In the rows, 128 means zero.
The rows of T fall into a few groups, and each row is roughly a mix of its group's hidden directions.
T, 116 rows:
[[ 78 133 167 175 150 141 161 134 125 124 137]
 [120 124 113 166 168 133 170 158 161 120 159]
 [141 145 145  87 153  95 102 129 104 136  76]
 [189 117 119 134 153 164 140 165 140 152 139]
 [113 121 157 123 147 141 104 102 147 121 197]
 [153 138 153  88 143 132  66 140 154 112 136]
 [127  70 101 171 102 125 138 139 135 160 113]
 [107  97 174 112 142 123 190 128 129 147 125]
 [116 144 142 185  98 123 166 105 143 109 158]
 [153 150  96 132  67 120 114  84 123 133 137]
 [ 99  96 148  98 138 175 170 115 129 155 121]
 [153 180 155 154 105 129 145 155 103 108  98]
 [156 132 144 167 144 145  99 119 179 104  98]
 [130  92 113 145 115 149 125 139 122  71 177]
 [125 103 156 104  97 154 118  88  97 136  85]
 [ 76 101 120 124 138 127  92  88 146 135 164]
 [125 137 170 159 128 183 150  95 113 111 145]
 [144 115 134 151  89 127 115 135  67 164 109]
 [127 162 150 106 137 121 160 169 134 117  72]
 [119 169 122 126 103  78 136 113 142 172  99]
 [135  78  98 136 165 157 133  94 144  98 119]
 [130  93 121 104 151  82 185 136 138 118 112]
 [154 118 127 132  80 113 118 136  76 165 105]
 [134 107 112  76 123 104  89  85 103 125 119]
 [147 115  96  86  84 166 113 129 157 115 141]
 [161 148 104 129 100 106 104 104  98  75 122]
 [169  89 152 120 110 108  79 107 118 152 135]
 [132 132 138 128 161 136  95 109 140  60 153]
 [120  71 142 149 144 151 154 113 153 124 171]
 [143 120  67 103 151 140 137 126 155 166 102]
 [144 124 153 136 175 182  91 115 108 132 115]
 [138  87 124 160 132 141 137 152 134  76 171]
 [151 108  80 102 105 104  87 140 131  98 150]
 [135 163 126  78 109  91  99 114 127 155  99]
 [149 100 153 100 147 143 156 119 133 161  73]
 [ 89  87  92 152 138 154 147 135 148 166 124]
 [143 156 116 127 191 164 107 151 101 126 119]
 [ 97 127 113  88 119 122 124 122 118  78 180]
 [115 131  71 147 121 125 140 108 105 148  74]
 [ 85  92 136 149  98 145 179 138 138 149 142]
 [161  62 141 143 121 115 119 100 137 108 155]
 [124 101  91  76 101 139 100 141  90 122 134]
 [142 123  76 144  90 133 162 112 127 171 116]
 [ 97 109 106 134  91 107 116 104 125 122 190]
 [ 93 105 151  89 166 118 134 127 104 157 164]
 [168  98 159  98 139 125 146  97  80 127 137]
 [182 121 136 128  95 148  83 127 152 127 160]
 [ 91 120 112 129 153 192 113  95 130 137 109]
 [131 109 109 163 101 118 169  93 127 136  78]
 [ 95 105 160 169 169 125 123 125 143 170 140]
 [ 88 139 156 156 176  94 123 157 142 141 112]
 [123  91 114 101 105  95 113 180  92 127 127]
 [106 121 132 153 117 153  61  92 120 149 127]
 [ 95 101 126 179 124 162 156 135 109 107 160]
 [150 134  74 145 122  85 125 161 149 109 154]
 [136 118  99 166 151 136 112  75 121  84 116]
 [163 119  84 164  81 160 137 115 122 138 138]
 [153 148 137 168 101 143  79 143 111 165 113]
 [126 144 187 160 150 157 133 115 103 153 105]
 [ 95 155  71 118  98 131 135 139 127  85 134]
 [120 139 139  85 137  85  81 151 113 147  99]
 [148 113 150 157  91 128 111 116 161 108 182]
 [118 117 157 115 155 152 124 134 142  65 165]
 [131  74 143 106  71 145 146 111 123 138 147]
 [108 125 137 102 143 168 122 155 192 111 135]
 [ 70 108 102 148 100 111 161 154 113 127 148]
 [111 136 140 146  90 127 164 164 112 170  93]
 [159 124  88 136 144 149  72  91 119 114 119]
 [ 94 116 140 146 133  78 116 104  98 141 173]
 [ 89 105 142 166 132 169 133 115 122 164  92]
 [168 108 122 104 142 154  76  96 148 113 111]
 [139 143 113  88 121 162 120 175 112 155 168]
 [141 123  98 134  97 169  90  92  96 113 149]
 [ 99 122 159 135 171 126 181 122 116  90 133]
 [101 122 128 115 149  88 112 100  78 116 167]
 [130 162 156 102 168  89 147 124 131  84 141]
 [137 170 111  93 117  87  84 145 115 153 118]
 [135  74 139 115 109 141  90 104 125 176 137]
 [125  99 145  74 126 117 188 138 128 147 124]
 [142 113 189 142 158 111 111 166 121  98 132]
 [173 130 108 121 114  64 105 135 120 106 114]
 [145 146  73 159 104 122 107 114  81 133 138]
 [170 139 158  86 104 145 109 158 158 110 139]
 [155 151 106  89 105 151  98 144 133  80 149]
 [151 143 109 144  87  82 145 147 113  94  98]
 [120  97 135  65 136 120 119 173 115 101 135]
 [138 117 138 119 105 166  78  77 111 108 123]
 [109 131 142  82 104 161 105 115  72 132 122]
 [116 134  98 168 128 106  96  94 106  92 161]
 [105  70 116 143 106 133 165 141 141 168 131]
 [ 99 154 135  87 131  77 128 136 168 103 138]
 [ 76 144 166 180 145 116 153 135 130 133 130]
 [114 106 117  91 102 114  99 158  74 143 115]
 [ 92 119  70 148 131  96 133 154 144 157 112]
 [131 165 116 160 111 145 177 176 122 130 112]
 [124 102 130 178 171 136 108  93 118 144 160]
 [111 135 115  88 140 176 166 101 157 109 144]
 [ 86 158 150 106 143 102 131 112 106 132  74]
 [177 159 116 129 118 113  80 122 112 105  94]
 [120 148 165  90 109  77  96 107 110 124 135]
 [ 79 105 157 103 179 135 155 131 145 136 132]
 [148 118 169 173 111 153 114 125 135 121 181]
 [111 113 142 137 117 102 144 154 145  69 172]
 [ 76 137 122 179 150 126  99 121 131 156 104]
 [107 176 174 116 143  99 115 135 107 156 102]
 [178 111 133  92  82 113 131 101 110 125 101]
 [ 84 127 116 150 106 146 146 113 130  84 176]
 [143 171 114 125 195 115 115 135 139 100 128]
 [129 126 141 108  81  95 137 148  84 164 103]
 [118 146 160 122 149  71 138 131  78 137 111]
 [151 144 161 128  80 131 145 108  88 162 105]
 [183 136 111 127  95 155 104  82 124 116 140]
 [139 156  94  96 118 139  75  83 129 133 123]
 [149  90  85  68 118 147 132 125 137 141 139]
 [114 155 120 165  97 139  75 121 132 117 169]
 [101 124 132  83 150 107 133 105 133  82  87]]
Here is one row from each group, named. Which group is each of the other rows in?
[124  77 145 119 172 100 153 130 140 168 117] | A
[116 145 110 156 120  68 140 134 177 114 144] | C
[122 100  87 140 110 141 114 103 104 164 177] | S

[148 156 155 167 128  97  78 149 134 156 133] | S
[135 181 146 147 120 163 116 139 100 137  80] | A
[112 143 108  71 170 137 128 120 149 116 167] | A
[118 129 144  88 136 138 182 145 115 158  86] | A
[113 115  90 174 130 151 118 135 159 121 178] | A
[ 94 131 126 163 119 139  98 122  73 164 110] | C
[122 132 118 117  64 125 102 111  75 130 135] | C
[142 122 191 154 117  91 108 123 157 120 152] | S
[127  99 108 149  85 136 158  93 166 113  99] | S
[144 109 138 101 175 128  94 155 149  83 142] | C
[140 117 183  91 114  88 159 121 120 117 105] | S
